Each named move below is a turn or a mirror, shown by a few rows before and after it. Which moves, in which order, take the first row of each later pair to the second? The first pair is answered.
k433:
[-7.7  5.8 13.3  8.6 -3.6  3.4  2.3 17.9] |-> [-10.2   3.2  14.5  10.3  -3.3   3.1   0.5  17.3]
[-13.1 -15.4 -16.5  18.8 -15.7 -14.0  11.5 -33.3] |-> [ 10.9  24.2 -17.7  -7.4  -5.9 -24.1  30.1 -13.7]
[ -3.1  26.4 -17.8  10.7 -10.0 -15.6  52.3 -15.8] |-> [-22.5  -1.9 -16.9  28.6 -18.3  -8.9  40.1 -30.7]
k264:
[ -9.2 -12.3   5.1   6.6   0.1   4.5  -7.8  -4.1] |-> [-4.6  1.7  8.7  6.0  2.5  7.4 -1.5 13.6]
[ 16.9   2.1 -21.6 -18.9  21.3 -15.4  17.7 -33.4] |-> [  2.0   8.3 -28.2   5.4   7.6  -6.9  41.9 -19.8]
[ 11.9   4.9  11.0 -35.0  19.1  -3.9  -4.2  -0.2] |-> [-19.7 -23.4  -7.1   4.7  -7.2   0.5  14.4 -26.0]
k773:
[ -4.3   3.7  15.5  -8.8   8.9   3.8 -13.4   7.9] |-> [-18.0  -0.1  10.0   7.8  -0.2   9.1  -1.7  10.4]
[-12.0 -21.5  -6.3  16.3  -4.7   6.6  -4.5 -15.4] |-> [ -1.9   4.9 -18.5   4.5  -6.9  -4.1  22.4 -12.6]
[ 6.3  7.5 -1.1 17.1  6.6 12.0 11.5 22.4] |-> [18.2 12.9  0.3  1.1 15.1  5.1  3.4 21.3]
Then:
Between the rows of a pair lie 2 to 4 moves.
[  5.9  33.8  -5.3   8.3 -26.8   1.3  47.1  -0.1] |-> [ 24.1  15.0  37.7 -24.6  11.8  10.3 -30.5  11.2] => k773 k433 k264 k264
[-26.5 -48.5 -28.9  21.0 -29.3  -1.9   3.7 -28.6] |-> [-30.7 -27.1 -34.3  31.1 -37.6   2.5  32.2  -6.2] => k264 k264 k433 k264
[ 4.3 26.3 -2.8  5.7  8.6  1.7 24.1  5.9] |-> [ 17.6  20.2   2.7 -14.7  21.3  -7.3   4.0  -5.0] => k264 k773 k433
[ -2.1   8.5 -16.0   9.6  -5.8 -13.1  29.9   5.9] |-> [  5.7 -19.5   3.3 -11.6  15.1 -14.5 -24.0  -9.5] => k433 k773 k773
[ -9.7  16.1  24.2   8.6   4.5  21.3 -18.9  38.2] |-> [-34.2 -13.0   0.2  36.5 -21.3  13.2  -1.2  -0.8] => k773 k264 k264
[  5.6   7.2 -12.7  -9.3  -6.7 -18.3  13.6 -15.7] |-> [ 13.3  19.4   5.2 -16.7   7.1  -6.4  -2.6  13.5] => k773 k264 k264
[-18.5 -24.6  30.3   9.6  16.0  21.5 -35.7   3.1] |-> [-32.3 -12.5  18.9  33.3   0.1  28.9   1.9  17.8] => k773 k264 k433 k264
[-18.7 -10.2   8.7  27.2  -6.1  16.8   3.2  11.1] |-> [-15.6   0.8   7.1  25.9  -6.0  17.0  10.3  18.3] => k264 k433 k773
[-8.2 19.6  4.6 -1.6  2.4 11.6 10.1 28.1] |-> [ -9.1  -2.3  14.2  -7.9  11.2  14.3 -21.9  17.2] => k433 k264 k433
[  9.2   8.6   2.3 -14.8  11.7  -9.7  -1.1  -3.3] |-> [-3.8 13.1  5.5  4.9  4.3  5.0  6.7 18.3] => k773 k264 k433
[ 14.1 -14.2  17.1 -17.1  20.4  12.4 -30.2  17.1] |-> [ 28.8  20.7  -2.9 -31.6  14.3  -3.8   9.1  19.0] => k264 k773 k433 k264
[-20.5 -30.4   2.8  27.1  -7.2   8.7  -0.5   9.3] |-> [-13.8 -37.8  -5.0  13.1  -5.2  -6.8  -4.7 -17.0] => k433 k264 k773
[ -8.0 -31.9  12.9  -4.7   7.9   7.8 -30.6  -9.4] |-> [ 14.7  18.1 -11.1 -28.2   2.3 -15.5  22.7  -1.2] => k433 k264 k433
[ -4.3  -2.7 -19.5   2.8  -9.4 -11.0  26.1 -20.5] |-> [-14.3 -15.1 -14.3  15.7 -12.5  -3.4  19.7 -18.0] => k433 k773 k773 k773
[  7.2  29.5 -17.8 -15.8   2.9 -12.1  28.1  -1.5] |-> [ 3.2 30.9  6.0 -7.9 13.4 10.0  4.7 30.9] => k773 k264 k264
[ -8.2 -17.0  11.7  19.6  -4.6  14.9 -18.5   6.6] |-> [ 16.5  11.7  12.5 -12.1   9.2   6.0 -14.7  20.6] => k264 k264 k433
[ 13.1  15.1  20.9 -37.8  19.0   8.7 -36.8  35.0] |-> [-15.6  31.1 -19.2  10.0 -24.6   6.8  44.3  31.1] => k433 k264 k773
[  4.2  -5.2 -17.4  -9.8   5.0 -23.2 -28.6 -34.2] |-> [  7.6  -3.9  -3.1 -13.4  13.0 -13.1 -44.2 -17.3] => k773 k264 k264 k433
